In the rows, 128 means zero.
X: rows in 3 groups, each row roughly a mix of its group's directions:
X (86 x 11):
[[132 110 151 106 125 111 129 108  79 167 101]
 [126 139 136 118 121 136 182  75 144 138 112]
 [ 94 133 105 109  94 121 144 128 109 167  90]
 [146 119 116 129 130 124  80 185 104 136 129]
 [148  87 126 111 139 145 147 107  84 146 158]
 [131 156 100 122 152 103 160 137 150 167  99]
 [128 124 149 113 150  82 140 101  96 163 110]
 [134 121 137 112 129  95 120  88  80 157 107]
 [164 115 139 156 176 131 119 154 140  96 141]
 [138 175 130 119 102 120  79 126 160 140 129]
 [121 156 164 118 105 151 145 154 171 104 133]
 [138 163 162  90 105 160 114 143 149 131 147]
 [ 85 134 163  94 132 152 103 147 128 123  97]
 [ 91 134 146 113 127 131 174  86 152 125 110]
 [100 147 132  88  78 134 116 108 118 155 117]
 [136 113 149 115 144  90 131  88  89 156 113]
 [157 108  86 172 132 100 156 117 120 126 141]
 [ 77 141 118 105  88 103 147 118 125 151 142]
 [151 121 122 105 145 103 138 147 135 193 128]
 [132 162  87 133 152 112 151 142 174 142 120]
 [ 86 136 108 106  81 111 132 124 111 163 123]
 [ 88 154 160 108 117 128  92 126 157 122  98]
 [163 132 143 152 176 127 125 158 143  94 142]
 [111 148 139 106 109 119 181  89 147 145 136]
 [146 135 115 123 165  96 161 127 151 172 113]
 [111  67 111 152 140 116 135 113  98 126 108]
 [ 96 150 126  92  83 132 113 122 114 155 102]
 [115 165 130 100 145 137  79 153 116 148 105]
 [106 119 162 131 109 126  95 110  90  91 150]
 [128 117 111 141 139 106 102 195 111 130 142]
 [147 147  93 128 155 117 161 132 167 159 107]
 [ 67 153 120 111  96 114 144 109 129 137 113]
 [ 98 140 124 116  98 126 164  72 135 140 126]
 [118 104 168 124 112 129 108 101  75 113 126]
 [125  99 156 129  96 166 101 131 102  98 146]
 [176 112  82 157 126 120 128 136 106 143 149]
 [120 118 159 118 133  94 124  90  78 139 113]
 [138 144  90 142 137 142 130 151 184 112 151]
 [141 135  92 143 121 169 133 152 175 108 136]
 [118 156 144 122 121 143 155  66 149 115 116]
 [113 188 156 102 137 131 142 135 161 117 130]
 [156 101 102 150 132 108 112 166 108 139 167]
 [136 172 160  85 114 150 110 127 145 140 149]
 [140 128 138 127 173  73 144 102 134 150 138]
 [119 141 119 142 129 152 136 176 178 108 149]
 [133 141  97 137 122 151 115 164 175 111 160]
 [116 172 164  97 109 135 103 118 164 129 131]
 [116 133 124 146 114 170 125 160 161  85 147]
 [132 145 126  92  84 131 145 109 117 175 113]
 [146 146 155  77 128 163 132 128 117 144 163]
 [132 133 103 135 108 171 116 167 165 111 149]
 [115 148 131  95  78 140 108  88 119 147 124]
 [114  99  97 175 144 105 144 142 118 112  97]
 [111 162 153  80 101 139 131 126 135 151  97]
 [153 123 111 130 126 130  82 178 100 143 114]
 [103 135 140  90  87 145 129  87 125 150 109]
 [159 176 137  93 134 147 135 133 127 145 166]
 [142 159  77 129 144 116 148 131 165 151 110]
 [146 123  91 146 164  99 158 104  98 139 140]
 [170 135 144 143 170 136 106 166 136 102 132]
 [125 102 150 140 104 164 106 115 109  80 143]
 [135  99 104 149 142 118  97 183 105 132 126]
 [ 82 170 130 102  91 115 104 136 125 131 132]
 [112 128 133 116 113 135 175  70 141 139 113]
 [105 133 142 117 120 132 175  73 150 128 123]
 [153 118 112 177 176 126 139 140 131 101 121]
 [ 88 106 115 150 152  93 123 104 117 122  89]
 [130 104 164 115 133 101 127  96  80 150 114]
 [103 179 160  98 144 142 134 151 147 118 117]
 [123 171 149  92 131 157 102 167 134 133 118]
 [124 143 111 146 140 129 122 151 177  96 170]
 [164  93 135 152 164 150  96 138 125 102 125]
 [109 107 176 112 106 145 130 153  89 144 113]
 [121 127 141 114 122  99 117  88  74 144 104]
 [132 137 105 139 125 161 138 173 178 118 141]
 [ 75 128 131  95  94 132 132 116 124 151  97]
 [157 113  83 163 135  93 134 101 114 140 140]
 [107 150 135 108 102 125 169  76 143 142 130]
 [112  94 118 126 150 103 125  76  94 145 123]
 [128 135 170  99  86 158 109 126 158 125 143]
 [146 182 150  91 122 150 122 142 145 136 151]
 [165 106 119 145 148 126  96 180 112 127 140]
 [126 108 112 142 149  92 156  73 112 133 139]
 [ 92 137 115  99  84 119 147 114 116 167 113]
 [111  81 105 168 142 107 147 123 111 116 102]
 [157  84 110 147 130 136 172 131 105 125 155]]
one row of each group, then the others: which group is each in?
[140 155  89 115 146  95 135 138 150 174 122] => J
[166 117 144 155 179 139 132 138 145  95 131] => P
[121  86 100 174 138 111 154 138 118 111 108] => U

[130 144  96 144 120 162 130 158 176 104 139] => J
[128 170 144 113 128 157 127 184 146 118 120] => U
[146 119 119 132 130 118  82 186 110 130 146] => P
[147 146  99 125 161  83 144 105 144 161 119] => J
[121 124 147 110 124  92 109  98  75 151 119] => J
[136 113 128 142 121 154 106 145 157  89 177] => J
[ 99 176 141  98  94 138 112  99 132 126 113] => P
[ 92 129 139 126 131 144  99 172 130 117  82] => U
[120  98 163 127  96 163 105 131  97 103 141] => J
